Where one turn sends some rows of the set: a few examples, then the rows asked:
q227: [ 1.91  2.62 -1.21  1.99 -2.51 -1.59  3.86 -0.73 -1.92  1.74  0.10 -0.20
 -0.31 -1.14]
q89: [-1.76  2.33  0.86 -1.76 -1.68 -1.78  0.40  0.50  2.29  0.89 -0.33  1.92
 -0.73  0.91]
q965: [ 1.55 -1.02 -1.09  4.20 -1.65  0.19  3.58  0.74 -1.32  0.73 -0.14 -1.68
 -2.43 -0.18]
q47: [-2.36 -0.52  2.59  0.27  0.25  0.65  1.16 -1.10  0.02  2.84  2.21  1.48
 -1.74 -2.75]
q224: [-0.08 -1.68 -0.06  0.37 -0.59  0.38 -0.88  2.77  2.16  0.24 -1.07  0.50
 -2.92  2.12]
q309: [ 1.27 -1.11 -0.76 -2.51  1.72  0.66  1.07  2.72 -0.04  2.55  1.26  0.96
  0.11 -2.40]
q60: [ 2.20  1.76  0.31  1.24  0.04 -0.91  2.20 -0.02 -3.57  3.02  1.31  1.14
 -0.14 -1.73]
q616: [ 0.60 -0.69  0.27 -1.46 -2.59  1.93  0.46 -3.76  0.80  2.64  0.63  0.04
 -3.02 -1.56]
q491: [ 1.64 -0.25  0.43  2.67  1.45  1.14  2.47  0.03 -3.08  2.74  1.63  0.03
 -2.39 -0.75]
q245: [ 3.16 -2.40 -1.25 -1.47 -2.75  1.69 -0.62 -0.92  0.43  2.03 -0.72 -0.09
 -2.10 -1.24]
q767: [ 0.55  0.69  0.15  0.41  0.13  0.99 -1.11  0.36  1.22  1.47 -0.42  1.58
 -4.64  2.28]
q653: [ 0.92 -2.71  0.69  3.42  0.19  0.21  2.14  2.09 -2.37  1.36  1.05 -0.56
 -0.62 -1.23]
q84: [ 1.05 -0.93 -1.65  2.25 -1.45 -0.65  4.55  2.17 -0.30  0.11 -0.07 -2.14
 -0.03 -0.60]
q257: [-0.52  1.02 -1.50  2.34 -1.72 -0.37 -1.76 -1.42  1.68 -0.02 -1.79 -0.71
 -0.77  1.40]
q416: [ 2.12 -0.77  0.09 -0.72 -0.83 -0.38 -1.29  1.96 -1.56  2.97  0.33  2.46
  0.10 -2.72]
q167: [ 0.46 -3.08 -0.91 -2.21 -1.11  2.39  1.91 -1.04  2.12  1.45  0.74 -1.65
 -2.38 -1.18]
q271: [-0.28 -2.53  0.44 -1.53 -4.17  0.45  0.52 -1.45  1.73  1.26  0.05 -0.44
 -0.36 -2.10]
q548: [ 0.83  3.14 -0.16 -1.59 -0.51 -0.56 -0.67  0.21  1.02  2.02 -0.58  2.43
 -2.66  1.61]
q955: [ 0.06 -1.47  0.10  0.98  0.80 -0.61  3.91  2.40 -1.29  1.11  1.89 -0.91
  1.10 -1.80]
q440: [-0.53 -2.39  2.14  1.68 -1.66  0.21 -1.15  0.79 -0.77  2.31  0.81  1.79
 -1.00 -2.76]
q225: [-0.62  2.28 -2.52  0.52  0.92  0.64  0.41 -1.59  2.33  0.31 -0.68 -1.54
 -1.44  1.79]
q17: [ 2.73  1.62 -1.65  2.51 -0.79  0.32  4.07 -0.71 -2.07  2.07  0.22 -1.03
 -2.73 -0.01]
q129: [ 1.86 -0.22 -1.39 -4.06 -2.20  0.77  1.35 -1.56  1.13  2.12  0.37  0.01
 -0.47 -1.82]
q887: [-1.87 -0.23  0.14 -1.52 -0.48 -0.64  0.87  2.53  3.31 -0.10 -0.22  0.58
 -1.04  1.32]
q861: [ 0.79  1.36 -3.47  0.03  0.58  0.17 -0.20  0.12  2.11  0.11 -1.30 -1.62
 -0.24  1.68]
q301: [-1.96  1.43 -1.10  1.66 -0.69  0.02 -0.20 -1.89  2.62 -0.17 -0.92 -1.41
 -0.96  1.29]
q286: [-0.36  1.28 -0.58  1.74 -2.02 -1.48  5.45 -0.14 -0.29  0.73  0.57 -1.21
  0.27 -1.34]
q176: [-0.27 -0.69  0.29 -1.16  2.68  2.11  1.64  0.30 -0.12  3.00  2.22  0.64
 -2.63 -1.69]
q703: [ 0.69  1.68 -2.78  0.77 -1.57 -0.88 -1.33 -0.33  1.67  0.04 -1.90 -0.70
  0.62  1.05]
q991: [-0.83  1.04  1.45  1.24 -0.37 -1.47  3.70 -0.21 -1.96  2.01  2.07  0.44
  1.16 -2.32]

q491 moves to q653
q286 moves to q227
Now find these:
q301 moves to q703
q47 moves to q416
q129 moves to q616
q224 moves to q887

